Named moves, each a turn or a mirror, and the order they were made in; the first pair answered:
R:
[ -9  18  -4 -12   6  -5  -7  12 -17  -9 -14  -7  16   0  17] |-> [ -9  12 -12   3   6 -10   8   1  -5   3 -33   2   1   5  15]
[  1   7   9   5  -3  14 -18   1 -21 -26   4   6  -5 -33   3] |-> [  2  -3  -1  25  -5   7   3 -13  -7  -9 -21  17 -25 -25   1]
[ 12   9  -5   2   0  -6  -1   3  10   5 -15  -3 -14 -17  -9] |-> [ 12  13   1  -7   0  -2 -11  10   3  -3  -2  -9  -4 -21  -7]
W:
[-10   8   9   1  -8  15  -5  17 -23 -13   8   3   1  -2   3] |-> [-14   5  12   1  -5   8  -3  21 -17 -12  -1   1   8  -9  12]
[ -3  -6  19  12 -10  10   4  14   9 -16   3  11   2 -20  -4] |-> [  0  -6  19  12 -11  10   2  11  10 -16   2  11  -1 -21  -7]
[  1  -1  16  -5 -11 -16  -6   0  -1  -7   2   8  12 -13   5] |-> [  6  -1  16  -3 -13 -16 -10  -6   0  -6   4   9   6 -11  -1]
X:
[ -3 -13  10 -26  15  11 -11   3   2  -5  30 -11  -1 -12 -11] |-> [ -9 -19   1 -27  19  14   0   5   2   1  29 -12   3  -3  -6]
[ -9   0  21  10  -4  -7  -5   4  22  -7 -13  -2  -3 -23  11] |-> [-17 -10  11   7   3  -5   8   8  24   1 -15  -5   5 -13  20]
[  9   3  12   8  -7   0 -20 -12  14 -10   7   5 -22 -11 -11] |-> [  1 -12  14   2   2  -2 -19  -7  28  -9   9  -2  -8 -14   4]
[-19  -9   1  -2   8   4  12  21   1  -4  -4 -14  22  -3  29] |-> [-18   1 -13   2   3  10  25  18 -14   3  -8  -7  13  14  19]
A:
[ 25   2  -2 -17  -9   2   1  -8 -14  -5  18 -20 -11  23 -28] |-> [ 28   7  10 -14 -10  -2  -9  -9  -7 -13  15 -18 -16  10 -29]
[  4  12  24  10  -2 -12  -6  -3  -7 -21  -5  -2  -4   3   4] |-> [ -2  16  20  10  -2  -9   1   3 -13 -21  -8  -1   1   5   9]
[  1  -2  -5   8   1   9  -1 -24  19   7   4  10 -21   1 -11] |-> [ -1   4   2  11   0   7  -4 -21  21   1   1  12 -22  -8  -8]
[-22   0 -12  -9   4  22  23  12   6  -9  10   1   8  10  17] |-> [-15 -11 -18 -12   4  22  19   3   8  -2  19  -1   4  19   9]
Now pairs of rows:
(two moves a pair)
[ -7  -1  -9   3   9  -2  11 -11  -9  14   3  -7  11   8  16] |-> [ -2   4 -11   8   4  -7  11 -17 -13  16  -3  -3   3   8  10]
W then X
[ -6  14  -1   2  11  12 -17  -8   7 -12  22   8  -2  12 -15] |-> [-11  10   6   0  16   9 -19  -3  16 -16  21   5   5   3  -6]
A then X
[ 14  15   3   0 -10 -13 -14   0 -19   6   0   4  -7  -4 -24] |-> [ 10  17  -2   1  -9  -3  -6   3 -25   8   2   6  -7   5 -24]
R then W
[  9  -4  12   6  -3 -21 -16  -5  10  -6  -9   0   0 -16  -3] |-> [  9   4  13  10  -7 -18 -14  -4   5  -9 -11   3  -6 -16  -6]
A then W
[-11  17   0  -5 -16 -20   5   7  -7   1 -23   3   1   4   8] |-> [ -6  19   6 -13 -17 -20 -10   8 -11  -7 -12   0   5  -1   5]
W then R
[ -2 -19   2 -12   8  -9  -3  -2  17  -1   4  -6  12 -10  12] |-> [ -2 -23 -10  -8   8  -9  10  -6  13   9  -1  -3   8   2   9]
X then W
[ 11   0 -16   3  -7 -21 -14  -6   0   8  15 -11 -18  -7 -17] |-> [  2  17  -3  10  -8 -21 -14   5   1  -2   4  -7 -16 -25  -8]
A then A
[-16 -10  -5  -7  -8 -20   5  13  -7  11  -8  19  -1 -13   9] |-> [-10  -7   2 -15 -11 -21 -11  14 -12   2   5  14   5 -18   4]
W then R
[  0  -7 -20 -16  -1 -14  -3   4  -6   9   7 -16  16  18   4] |-> [  9  -8 -19 -13  -5 -16 -10  -5  -5  10  10 -14   8  18  -5]
A then X
[ -5   1 -13  15  -5   3  34   2 -17  16  -7  14  -3  15   8] |-> [ 15 -16 -13  11  -5  -2  15 -20  -6  20   7  10 -15  20 -10]
A then A
[  3 -14  -4   9  -6   7  10 -15   1  11   9   5 -15  19  -6] |-> [ -3  -6  -1  -5  -4  19   3   0 -12   1  27  -3   2  18   0]
W then R
[ 11  -3  -6  10  -6  23  -1 -11   9   3   4  10 -26  20 -40] |-> [  5   1  -5   4  -2  35   0  -2   2  -2  15   8 -18  24 -36]
W then A
[ -5   5   1  15  -1  -3  16  -2   5   1 -21   1 -11  -4   1] |-> [ -1   9   0  15  -5  -2  15  -4   0   0 -19   2 -14  -3  -3]
A then X
[  0 -27 -24  -4  -2  -3   2  -1   8  12  13 -12   0  23  -6] |-> [  6 -11 -19 -10  -8   2 -10   1 -10   2  25 -12   0  21 -16]
X then R
[-11   4 -28   8  -6  -4  33   9 -12  15 -22   8  -1  22   6] |-> [ -3 -13 -32   5  -4 -13  27  -3  -2  20 -20   4  -3  25   0]
W then A
[ -8  24   2  19   0  17  -1   3 -15 -15  -9   3  14   3 -13] |-> [-12  19   0  25   2  10   8   3  -7 -10 -22   5  13   1  -6]
W then R
[  8 -13  -6 -13   2   3 -12  -9  -3   2  18  -8   5   5  -2] |-> [  3 -12  -9 -14   3   6  -6  -4  -7   4  17  -8  10   8   3]
X then W
[ 15  -8  -1  -4  19  -9   7  -4  24  -7 -12  -6   2 -14   5] |-> [ 27  -3  -6  -3  13   2  -1 -16  15  -6   3  -1 -13  -2 -14]
W then W
[ 12 -22  10  -1  -1 -24 -17 -16  20  -1  -7  -2 -14 -13  -8] |-> [ 16 -13  11 -11  -2  -9 -30 -13   4  -8  18  -4 -11  -7 -18]
R then W
[  1 -25  -4 -20   5 -10 -17   1 -11  -3   9  -7  28   5   8] |-> [  0 -28 -12 -20   6  -8 -10  -2 -14   2   8  -5  25  13   7]
A then X
[ 13  13   6  -7 -11 -23 -15 -10   1  -1  -5 -10  24 -13 -19] |-> [ 13  19   8  -3 -14 -21 -14  -8  -3  -4  -6  -8  20 -15 -20]
A then W
[-11  15 -16   1  -5   9   2   2 -21  12   3   6  -8   5 -16] |-> [ -6  13   9  -2  -4   0 -24   3  -4  -3   7   0  -5 -22 -14]
X then X
[ 10 -16   5   0   5 -14  -8 -12  21   8  -9  -5  -8  -2  -2] |-> [ 15  -5   9   4   0  -7 -14 -15  16   3  -5   0 -17  -2 -12]
A then W
[-15 -12 -10 -10   4  42  26   9 -24   9   8   0  14  24  12] |-> [-15   2 -14  -1  -4  30  35   8 -34  12 -14   6   6  22   9]
W then X
[  1 -22  11  -7  12  -7  22   0  -6  10   2   0  10  -5  11] |-> [  9  -4   5   0   1  -3  25  -7 -24  12  -1   9  -7   4  -7]
X then X
[ -1  -7 -19 -14   3  17   5   6 -30   5  23   5   4  40  -7] |-> [ 13   9 -10   1  -9  11  -5  -9 -30   2  11  16 -23  30 -27]
R then X
[-19  -3   0  -2   4   5  11   9  -1   1   0  -3  11   8  17] |-> [ -9 -11   7   4   1 -15   1  -4  16   3 -14  -2   1  -4  11]
W then W
[  0   6 -11   3  11  12  27   2   7   4   6   6  -3   9  14] |-> [ 13  -5 -11   1  10   8  13 -12  14   7  16   3 -11  12   2]
A then A
[ -9 -12   6   6  -1  28  11   1  23   8   6   3  -6  11   0] |-> [ -4  -7   6   9  -6  28   8  -4  20   8   6   6 -14  13  -9]
X then A
[ -9  24 -16   7  -4  20  31   2 -22   2   0  11 -17  39  -2] |-> [ -9   3 -26  -2   3  14  34  -1 -15  11   4   3  -6  48   5]
W then A
[-22  19  12   4   3  20   7  27   5   0 -17   1  15 -11   9] |-> [-17  23  -6   3  -1  26  16  20 -13  10 -13   6   8  11  -3]
A then X
[  0 -19  27  -3  18  14   2  -7  19  14   0  25 -10   2  -5] |-> [ -1 -13  30 -17  20  20  -8   3   7   5  18  17   6   2  -2]
X then R
[ -8 -22   9  -9  16  24   4   2  17  -3  17  -1   3   1  10] |-> [ -6 -24  13  -8  16  18   0  -1  21  -5  14  -2   1  -5  10]
A then W
[  8  -5 -15  14  -9  -7  10   2  11  19 -11   1 -12  15   0] |-> [  3   5  -1  -9  -6  -3 -14  22  -3  -1  15 -15  18   1  10]
R then W
[ 37  -1  10  11  13  -6 -25 -12  -8  -2   5  -2   4  -5  -6] |-> [ 26  -5  17  10  19  -9 -22  -1   1  -6  -1  -6  15 -16  10]
X then A
[  9   0  -5 -12  15   4  -7   3  -5  -4  18  -3   8  19  -7] |-> [  3  -7 -14   2  17  -4  15  -1   7   8  -6   5   0  23  -1]
W then R
[ -3   8   0  -2  -9  -5  -3  16   6   9 -20   5   7  -8  18] |-> [ -3  13  -6   0 -11  -2   2  14  -1  13 -21   8   3  -1  13]
X then X
[  9  -7 -16   8   0  23   2 -18   3  10  17   3 -10  23 -25] |-> [ 13   5   9  16  -4  16 -17 -17  16  -6   9   6 -19  -6 -26]
A then A
[ 16 -12   4  -4   8   5  16   8  14   0   3   8 -15  17  -1] |-> [ 14  -5   3  -4   5  11  18  10   7  -3   5  10 -16  19  -3]
X then W
[  3  25  -2   1  -9   8 -12  -4 -20 -17   9   4 -13  -8 -19] |-> [  1   3  -1  19  -4  -6   0 -16  13  -4 -18  10 -27 -14 -11]
X then R
[ -4  10  -1  -4   9  21   9  -4  -4  10  -8   8 -15  26  15] |-> [  7   0   2  -6   9  18  -4 -17   3  10   1   6 -22  26   4]
A then A
[ 14 -11  -1  -7   1  -3  -3 -17   9   9  11  -5   0   7 -11] |-> [ 10   3  18   0  -1  -7 -10  -9  14  -4   1   0  -4 -16  -6]
A then A
[  4  -2   5 -29  -6  20  -8   5   3 -14  21   6   3  11  -8] |-> [ -3  -5   6 -31  -2  19  -4  10   5 -14  19   3  12   9   0]
W then A
[  1 -16 -13  18   2   2   4  -5   9  13  -6  -4   0   8   2] |-> [  6 -14 -11  18   1   6  -2 -10  10  12   1  -2  -6   9  -5]
A then W
[-11   0 -22  -7   7  10  24   6 -20  17   2  -4   9  27   8] |-> [-17  -1 -13 -14  11   0  17  15 -17  10   0 -11  24  13  20]
W then R
[  3 -12 -13 -13   4  10   4  16  22  11  11   2  -3  -9   5] |-> [  3 -11 -20 -10   2  10  11  12  18  16   7   5  -7  -2   2]
W then X
[ -1  -2  19  -1   7 -17 -10   3  17  -9   0  -2   2 -19   6] |-> [-12 -14  -7  -2  11  -9  21   7   8   9  -4  -2   9   8  14]
X then X
[ 13  -6  -6 -22   0  -5 -29  -2 -12  -4  31 -15  15   6 -16] |-> [  4 -11  -7 -25   6  -4 -21   6 -10  -2  30 -19  27   6  -3]
X then W
[ -1   1   2  -2  -9  14  -8  17 -18 -19 -13  -3   5   8   7] |-> [ -4  -3   2   0  -7   8  -5  19 -13 -17 -19  -4   8   4  12]
W then X
[  5   3  -2  23  -8  35 -11   1  -1   1  12   0 -16   8 -22] |-> [ -2   5   7  18  -4  39 -15  11   1  -8  19  -5  -5  -1 -12]
X then W
[-10 -16   7 -12  11   1  -2   6  11  -2   7 -14  23  -7  21] |-> [-11 -16 -13 -10   8   7  16   3  -3  11   5 -10  18  15  15]
A then X
[-16 -16   3   6   4  20  11 -16  17  16   1 -18   9  -2   1] |-> [ -8 -12  -2   9  -1  21  10 -25  11  20   2 -15  -2   5 -12]
X then A
[ -4  23  10   0  -7 -19  -1  13  -9  -5 -20  -2   8 -18   9] |-> [-11  12   1  -3  -1 -18   8  17  -6   1 -20  -5  17 -11  20]
X then X
[ 14   8  11  -6 -11  -4 -23  -4 -12  -5  15  -1  -7  -6 -16] |-> [  9  -4  14 -11  -3  -2 -26   2  -1  -8  21  -8   4 -10  -6]
X then W
[ -4  -9 -11   2  -1   5   5  -6   8   6   2  -3   1   9   2] |-> [ -3  -1 -10  -4  -1   9   0  -1  -2   1  11  -5   5  10  -1]
R then X
[  0 -26   2  -3   8  11  -9  -4  11   3  11  -2  -4   2   7] |-> [ -3 -17  14   1   6   8 -13   1  15  -4   5   1  -5 -13  11]
A then A
[-24  18   9   1   1  15   9  21  12  -6   4  -3   2   1  15] |-> [-14   9  17   7  -1  -7   0   8  30  -5 -12  -3  -7 -13  13]
W then W
[-11 -11  10  -1  12  50 -10   3  23  -7  27  -3 -10   2   0] |-> [-20 -11  -1  -1  14  52   8  10  16  -1  20  -3  -3  12   9]
W then X
[ -1   3  26   6   2 -23 -12  11  26 -20  -3  -3  -6 -25  -1] |-> [  1 -18  16   6   7 -28  -7   2  37  -8  -3  -5  -6 -14  -1]
X then W
[ -3   2 -13   5  -8   8  12 -14  -6   8   0   9 -19  22  -8] |-> [ -3  -3 -14   1  -6  11   9 -14  -5   7   9   6 -15  25  -9]
W then A
[ 17 -21 -16  -4   3  -4  -2 -21   7  16   8  -6  -8  16 -17] |-> [ 19  -8  -7  -2  -1   9 -12 -19   1   6  20  -2 -14  11 -25]
A then W
[ 17  -2  11  -9 -10  16 -13  11  -4  -2  44  -8  -6  14  -9] |-> [ 15  -1  20  -8 -10  13 -18  14   4  -8  42  -9  -3   2  -3]
X then A
[ 14 -14  -4 -19   4  12  -3  -4 -12   9   7  -3   0  27 -17] |-> [ 10  -2  -2 -18   1  15  -1   2 -22   6   5  -1   2  27 -17]
W then X
[ -5  15  13 -16  -2  22  11  37  -7 -19   6   1  15  -6  19] |-> [ -2   4  -6 -20   0  28  22  31 -14  -7  14   0  15  17  14]
X then A
[ 16 -22   7  -6   9 -11 -23 -29  -2  -7  10   5   3   3   2] |-> [ 12 -26   0  -9  12  -4 -17 -26  -5  -3  16   5   7  13   4]
X then W
[  0 -10 -21   4   1   7  18  -6  -7   7   8   0  -7  27 -10] |-> [ -7  -5 -16  -7   5  11  14   8 -15  -1  18  -8  11  21   1]
W then R
[-10  -8   2 -11  17  25 -10  12  18   5  22   2   4  -4  11] |-> [-11 -16  -2   1  18  13   2   4  32  15   1   8  -7  -5  14]
W then R
[ 13   1   4  12 -12   5  -3  -4   6   8 -11  16 -26   3  -9] |-> [ 10   2  17  12  -8   1 -11   2  15   0 -14  14 -20 -12   0]
A then X
[-6  7  7  3 -7  7  3  6  0  3 -3 -3 -2 -1 15] |-> [-5 -1 -2 -1 -5  8  7  2 -2  8  2 -5  0 11 12]
A then A
[  6  -1  15 -11   8 -17 -13   7  -1 -13   7 -13  20 -18   8] |-> [  1  -9   2  12   7 -24  18  -3  11   6 -26  -1   1  -7  10]
A then R
[-16   0 -19   8  -3   8  20  10 -10   2 -19   5   3  17  -5] |-> [  3 -17 -21   4  -3   4   3  -8   1   7  -6   3  -7  24 -22]
A then A
[-13  -6   6  -3   5   6   1  14   7 -11  10  -6  21  -6  18] |-> [ -9 -14 -13  -3   4  10  12   5  -1   1  15  -6  17  18   9]
X then A
[ 20  -3   8   9  15   0 -20  17   6  -2  30  -7  23 -17 -12] |-> [  9   8  10  12  15   2 -10  28   1  -5  21  -5  29 -22  -2]
A then A
[-12  19  -8   7 -15  -8  21   9 -22   7 -31  18 -16   5  -9] |-> [-17  26   6 -13 -11  -9  -1  27 -29 -11 -14   3  12 -12   3]
R then W
[ -9 -14 -31   4  11   2  37  -4  10  28 -25 -17  13  20  23] |-> [ 19 -34 -23   1   9  -7   4 -32  29  28  -8 -21  -6  18   0]
A then A
[  9  21  25   8 -13  -7 -13  24  -3 -12 -16   7  -2 -35   7] |-> [  5   0  27   2  -4 -10 -16  24  15 -10 -11   0   9 -36  18]
W then X
[  7 -31 -15  11   0 -24  -1 -13  24  20 -25   4   1   5   9] |-> [  7 -21  -2  16  -2 -28  -8 -10  29  13 -31   6  -2  -9  10]
A then A
[  2 -17 -12  -5  16  15   2 -30   5   5  -5  -1  -9   3   0] |-> [  5  -5  -3 -16  14  21 -15 -23  -9  -8  13  -7   1  -2  -3]
X then R
[ 18   6   0  12  -8  31 -13 -18  -4  -7  27  15 -33  11 -36] |-> [  7   6  14   0   0  42 -22  -2  -1 -22  44   7 -14   0 -22]
X then W
[  9   6  -2  -7  -7 -21  -8 -12  -7  -2   1  -4  -3  -2  -5] |-> [ 10   3  -1  -9  -5 -17 -12 -13  -5  -2   8  -6  -3  -2  -5]
X then W
[ 28 -18  -3 -22  -5  -8  -2 -16   1   3   0  -1  -1   4   2] |-> [ 24 -21   3 -21  -2 -11  -3 -13  10   0  -3  -2   3  -5  10]
A then X
[-9  5  2 17 -3  9 25 -1 -6  3 -9  3  2  2 23] |-> [ -6   9  12   4  -2   7   5   7 -11 -10   6  -7  18 -10  25]
W then R
[ 16  18  -2 -19 -10   2 -24  -8 -21  -6  10  -1  -2   7 -31] |-> [  9  17 -17  -5 -10  12   3 -10 -22   8  -2  10 -14  25 -30]
R then W
[  3   3 -13  12   1  10   3   2 -10   7   1  10 -12  17  -2] |-> [  8  13   0   9  -3   8 -14   2 -13  -3   7   8 -13   5  -8]
X then R
[  3 -23  -6   1  15   2  -6 -13 -10  17   3  21 -18  -4 -19] |-> [  2 -24   7   1  16  -2 -15 -11   3   9   2  18 -16 -19 -14]
A then X
[  3  -4   8   1 -10  12   6  -7  24 -17  15  13   8  -7   2] |-> [ -4   2   6   2  -9  14  15   1  19 -18  10  14  12  -8   8]
A then A
